A single turn carries every row of the set below to another of its rows. Some are shown first; where does it send the rows asked next?
mev: [-17.8 -21.1  14.4  33.6  -8.4  12.4  11.1   6.3  22.5  25.2  -3.3  -4.8
  11.5 -12.0  37.2   2.1 -21.1  -8.6  -2.9  13.9  12.6   0.7  13.5   3.0
 -14.8  34.0  12.4  -8.6  -3.6  -8.2 -15.4 -22.7   4.2  25.4 -26.0  -8.5]
Keso: [ 10.4  -1.6 -28.9  18.1  -3.3 -25.9  -3.1  12.7  -4.7 -14.3   5.2 -10.5
  -2.3  19.3 -19.8   8.8  17.5  18.6 -18.4 -22.6   2.7  12.7  15.0 -10.1
  12.9  13.8  10.7 -23.5  14.8  12.2 -13.1 -23.7  -3.6  17.4 -43.9  12.6]
Teg: [ 10.4  -9.5 -49.8 -10.1  18.7 -30.0 -23.2 -10.6 -10.2 -17.5  -0.4  -3.9
  -1.2   6.5  -2.1  -7.1   6.6  18.2 -17.6  -3.0  27.5   6.5  27.3  19.5
 -12.6  18.4  11.3  -3.8  -8.6 -28.9 -13.5  -9.3  -7.6  22.8  -8.0  -7.5]
Soven: [ 22.1  27.6 -24.2  32.8   7.4  13.1  -0.7  25.3  -0.4   2.5  19.1   7.3
  30.3 -14.6 -24.4  21.4  12.6  17.7 -26.3 -21.0   5.7  -2.0  21.4 -20.3
 -11.1  -0.3   2.6 -14.6  -0.1  16.0 -36.6  -9.0 -20.0   5.8  -6.7  20.7]
Puru: [  5.0   7.2  -8.4 -14.0 -16.2   0.0  12.7 -18.2 -16.1  -3.7   3.3  29.5
   6.5 -35.4  -4.6  -7.3 -16.2  -5.0 -15.9  -3.7  -4.3  -1.4   4.5 -13.5
 -16.8 -19.9  -6.8   0.5 -11.7 -30.7   2.3   9.8  -7.2 -37.0  16.7 -20.9]
muvuv: [ 20.4  11.2  21.6 -14.5  -5.7  20.4  -7.4   8.2   5.3  -8.2 -29.7 -12.0
  16.4   6.0 -10.2  -5.6 -14.5  37.9 -25.7 -28.7 -17.8   1.1  32.0   0.1
  17.7   7.9  14.3 -15.2 -21.7  36.1  16.5   5.5   4.3   3.4 -12.7   1.4]
Lago: [  1.0 -32.7 -32.2  -3.3  20.4 -27.2 -28.4  -3.9  -1.4 -14.4  -1.5 -13.7
  10.1   8.8  -7.9   5.4   0.8  18.6 -19.6  -5.8  23.8   5.2  26.0  23.1
 -12.5  27.6  14.8  -9.3   3.2 -25.5 -10.2  -3.4  -9.4  27.5 -13.8  -6.3]
geser: [  4.7 -19.8 -26.4 -13.6 -11.9 -10.8  20.9  -6.6 -28.3 -13.8   5.9  30.7
  -9.3 -14.8   2.9   2.4 -13.5  11.7  -5.3  10.2   7.7  -0.1  14.1  19.1
  -0.5  -6.2  11.2   4.4  -0.9 -34.2  -2.6  16.3   0.1 -10.8  27.6 -29.5]
zan: [ 10.2  -3.7  14.5   1.5 -15.0  38.6   5.1 -33.2   4.5 -21.9 -22.0 -14.4
  18.1  18.0  -5.7 -18.0 -17.1  22.6 -10.0 -30.6 -15.8  -7.7  27.7  18.8
   7.9 -11.8  -6.5  -1.7 -12.3  10.9 -12.6 -28.7  20.5  -8.6  10.7   2.3]
Zegom: [ 24.3  -6.7 -26.1 -11.4  -1.2 -15.1  -5.5 -15.6 -37.2  -8.0  10.9  20.4
 -17.0 -12.9  -5.1   1.0  -8.3   6.7 -19.3  -3.8  18.2  32.1  -4.2   0.1
  -1.4   3.0  -9.1  -9.9   0.2 -33.1  -5.5   6.6  -5.5 -19.1  -6.3 -18.0]
dip: [ -6.4 -29.5  35.2  11.3   2.3   1.2   9.8  -8.3  20.4  23.4   1.7  -9.6
  19.8  -3.0  26.2   3.7  -6.0   9.3 -11.5 -15.5 -11.7  -1.1  -9.3   2.4
  -0.1  25.4  -2.9 -21.5  -0.7   4.3   1.3  -8.5  -0.1   1.9 -38.3 -32.4]
sut: [  5.5  12.9   0.9   7.5 -17.5  38.7 -11.5  -6.4  11.3 -14.3 -28.7  -4.9
  28.3  -5.9  -0.2 -13.6 -40.5  20.4 -20.7   2.3  -9.5   8.5  38.7   3.3
  -3.6   2.2  10.2  -9.6 -30.6  11.5  -6.7 -15.3   8.5  21.2   9.9  19.5]
neto: [ 25.9  -3.9 -29.5   7.2 -11.9   4.4  18.6  23.0 -35.1   7.8  12.4  25.8
 -10.4  -9.1 -15.4  16.8  -4.2  16.8 -14.2   5.3  19.0  17.2   8.4   9.3
  19.9   6.0  12.7 -11.3   8.5 -11.1 -25.8  20.5  -6.6  -7.4   0.9 -14.5]
lok: [ 12.7   2.5 -14.7  33.7   0.3  19.3 -11.0  24.9  10.7   8.8  10.2  -6.3
  41.7 -13.1 -31.8  23.4   5.0  11.0 -21.0 -19.1   0.4 -11.6  21.7 -13.5
  -7.8   2.5   9.9 -21.9  13.0  12.9 -37.9  -9.8 -17.5   5.0 -11.4  23.7]
dok: [ 19.9  19.7  13.8  -9.6  15.4  11.6  -4.7  15.4  -4.4   0.6 -30.8 -27.7
  -0.8  -7.2  -5.8  21.1 -23.0  28.9 -19.8 -11.5  17.0   6.8  45.4  -4.1
  -4.8  32.5  19.8   3.8 -18.4  12.8  11.8  -7.1   3.7  15.0   7.3  16.9]
lek: [-18.7 -12.8   6.8  -3.6   9.4   5.6   5.5 -18.1  23.0 -13.8  -5.1   0.1
  45.1 -29.0  -4.9   9.9  -5.7   5.1 -20.4 -15.9  -5.7 -40.2  19.7  -2.2
 -36.3 -12.8  21.6   8.1  -7.5 -37.3  -0.6  -7.2 -11.5   1.2  31.2  -5.8]
Dala: [  9.1   8.2   5.5   3.3   5.7  30.3   6.1 -22.4  -6.6 -15.4 -23.9 -28.1
   2.9   1.2  -3.3   7.1 -26.9  19.1  -1.8 -14.2  21.4  -0.8  36.0  16.8
 -12.6   9.3  -1.9  17.3  -5.5 -13.0 -15.5 -36.6  20.1   4.8  25.8  15.8]
feguk: [  4.2  23.9   2.0   9.0  -0.8  13.0  33.6   9.3  13.2  -9.6   6.1  16.8
  35.9 -24.0 -17.0   8.1  10.8  17.4 -25.9 -29.7 -25.6 -31.7  10.5 -33.3
   1.2 -24.4  11.2  -3.8  -7.6   9.0 -21.8 -13.2 -13.9  -9.0  12.1   1.8]
Bes: [-14.4 -19.8  30.3  27.8   7.2   1.6  14.8   9.9  16.7  19.0   4.6   2.0
  11.2 -19.1  35.5  16.1 -18.3   3.1  -3.5  13.8  12.2  -2.2  10.1  -2.0
 -26.4  27.2  13.5   0.4   2.7  -0.2   3.5 -12.7   6.3  26.3 -20.2  -5.8]
kekos: [ -6.7 -26.2  42.0  14.7  10.0  -3.1  10.5  -8.7  20.1  22.4   8.3  -6.6
  16.4 -12.1  21.6  11.3  -1.4   3.2   5.6 -17.1  -6.3  -8.2  -2.1   3.2
 -14.8  20.2 -16.6  -6.1   7.3  14.4   5.4 -13.7   6.5 -15.8 -26.9 -24.6]
Tena: [ -8.4  11.6  -9.1  -6.7  11.5   5.2  19.4 -23.6  16.9 -15.4  -3.4  11.8
  36.2 -27.2   1.0   0.6  -5.8  10.3 -30.6 -12.8  -7.5 -32.9  18.8 -15.1
 -34.1 -16.4  16.3  10.6 -25.9 -34.0  -1.5  -7.6 -16.5   3.1  32.4  -9.0]
Nufe: [-15.6 -10.6  20.6  35.2  -7.1   7.1  10.8  11.2  20.3  24.3   1.5  -4.0
   5.1 -18.7  28.2   9.7 -13.8  -7.2  11.7  12.5  16.2  -8.7  21.6   3.7
 -26.4  26.1   3.4   5.7  10.4   4.8 -10.9 -29.7   2.9  11.8 -16.4  -2.0]
pevem: [ 23.7   5.2  25.2 -17.1  17.0  12.2  13.8  -9.4 -11.8  -7.7 -24.5 -35.5
 -10.8  11.8 -10.2  13.3   0.2  35.4 -10.6 -41.7  13.4  -6.2  28.8  13.6
   5.0  19.0   2.1  11.9   2.7   7.5   6.6 -15.2  12.1 -10.4   5.0  -2.6]
Zeze: [ -8.8  19.2   7.7  14.9 -10.0   7.1  32.1   2.2  18.1 -13.4   6.3   5.9
  35.6 -16.8 -16.1  13.1   5.8   2.5 -17.6 -31.7 -29.4 -30.8  12.3 -40.3
  -9.9 -23.3  13.4  -7.1   5.8   4.6  -7.5 -27.6  -7.4  -5.8   2.7  10.7]
Fura: [  6.1   4.2 -14.6   2.2 -25.8  16.9  32.7  19.0 -17.3   8.2   4.6  34.2
  14.7 -33.6 -12.1   7.8 -10.4   2.6 -12.2   1.5 -10.4 -12.3  10.2  -7.0
   8.2 -14.0  20.3  -3.5  -3.5  -8.1 -17.1  18.5 -16.2 -23.9  27.9 -20.1]
Naso: [-16.7 -13.8  -9.3 -23.1   7.8 -37.3  13.9 -28.2   3.2 -33.7  -8.1  -5.2
   1.9   6.1  12.7  -4.0   1.9  12.6 -13.9 -17.4  -5.7 -15.1  15.5  -1.1
 -10.6   1.7  20.9   6.3  -4.1 -35.3  23.2 -22.8   5.2  14.5  -2.7 -18.9]
Pap: [ 27.7  21.5 -14.7   7.1 -16.2   8.4   8.2   6.7 -25.3  14.2   4.3  25.7
   1.7 -32.5 -18.9   9.2  -5.2   0.7 -24.2 -13.6   1.3  20.2  -0.6 -24.2
   6.2  -4.6  -0.2 -20.3   0.9  -9.8 -17.3  11.9 -15.7 -29.1  -4.4  -3.4]
resif: [ -6.1 -21.9  25.2  18.8  -8.2   2.0   3.4  -9.1  19.9  29.7   2.1 -12.3
  12.7  -4.9  18.1  -5.7  -2.1  -0.6   9.2 -17.6 -11.1 -11.3   0.1   6.7
  -5.2  26.0 -15.1 -15.6   8.2   7.3 -12.3 -24.4   2.0 -16.3 -42.2 -27.3]
fep: [ -9.0 -10.7 -21.0 -28.5  12.5 -31.9  15.0 -31.3   1.9 -33.1  -7.9   7.7
   3.2   2.2   8.3 -19.3   8.9  22.4 -16.5 -19.4  -3.9 -22.6  19.5   7.0
  -7.5  -5.9  15.2   8.1 -18.8 -36.9   1.6 -15.3  -4.3  10.3   9.2 -29.6]
Rivo: [ 21.5   4.7 -42.2   8.0   7.6 -23.7  -4.3  18.0 -11.6 -12.3   9.0  -3.0
  -6.3  13.6 -20.4   0.8  21.4  30.3 -18.1 -21.6   9.3   6.3  20.1   1.6
  16.3  10.9  -0.4 -18.3   8.9  15.3 -28.3 -14.3 -10.5   9.9 -31.7   0.1]

Tena moves to feguk
resif moves to mev
Fura moves to Pap
Now these:
lek moves to Zeze
zan moves to sut

A single turn carries every row of the set below to another of its rows. Some are shown first; where does it send the rows asked next?
S: [ -9.9  -9.0 -32.6  24.2  34.5  17.0  22.0  12.6 -26.6  -1.1  -8.4  18.4
  13.0]
N: [-13.3  -7.6  11.4 -12.1   9.5  -2.3  40.6  14.3 -29.4  -8.0  -1.2   4.0
  45.1]
D: [ 16.9  -7.0 -17.0   8.6  35.7   8.0   8.6   6.7 -23.5  -4.5  29.8  15.7
  33.1]
C: [ 20.0  -1.2  -1.6   7.9  -5.5  -2.0 -18.7   2.5 -18.5   0.9  -4.6  -1.6
   0.0]
A: [-18.8  -8.4   1.9   7.0  42.1  10.1   7.0  63.3 -16.4   9.5   5.6  -0.5
   6.6]
W: [-19.2 -21.4  16.8   2.2  18.8  -1.5 -14.7  30.7  -5.3 -19.6 -33.0  -3.2
 -11.4]
G: [  0.0   9.8  33.8  -5.0  20.4   1.4 -36.1  24.2 -17.5 -10.9  -2.9  -4.5
   5.1]
U: [ -4.1 -18.7 -18.1   7.9  22.4 -24.0 -13.3  18.2  -7.9  22.2  -9.5  -9.5
  12.2]
X: [ 14.2  -7.5   5.8   0.0  18.9  -8.1 -38.2   1.0 -19.5 -20.4 -11.1  -5.0
  43.7]
Y: [-22.1  -2.5  -5.4   1.5  56.0  -0.9 -25.8  -6.7 -17.6 -17.6 -15.4   8.2
  19.5]
M: [-16.3  26.5   0.5 -26.7  23.6   2.6  27.9  29.3 -14.6 -14.4 -11.2   3.5
  42.4]
B: [ -0.5   1.7  25.2  14.0  31.7  11.0   3.9  25.2 -18.5 -45.4 -15.1  27.7
  37.7]
V: [-16.3 -21.7  -8.0  10.2  41.2  11.8   2.7  45.2 -16.7 -34.7 -30.2   4.8
  45.8]
P: [ -9.2  -6.0  -0.3 -33.4  15.2  18.5  35.3  24.6 -18.5 -19.7   8.3  -7.9
  19.1]
L: [16.8  2.7  4.5  0.0 11.3 -0.5  6.3 67.8  3.3 -6.8  3.6  3.3 13.4]

D moves to B
A moves to S
Now these:
W moves to U
X moves to G
P moves to N

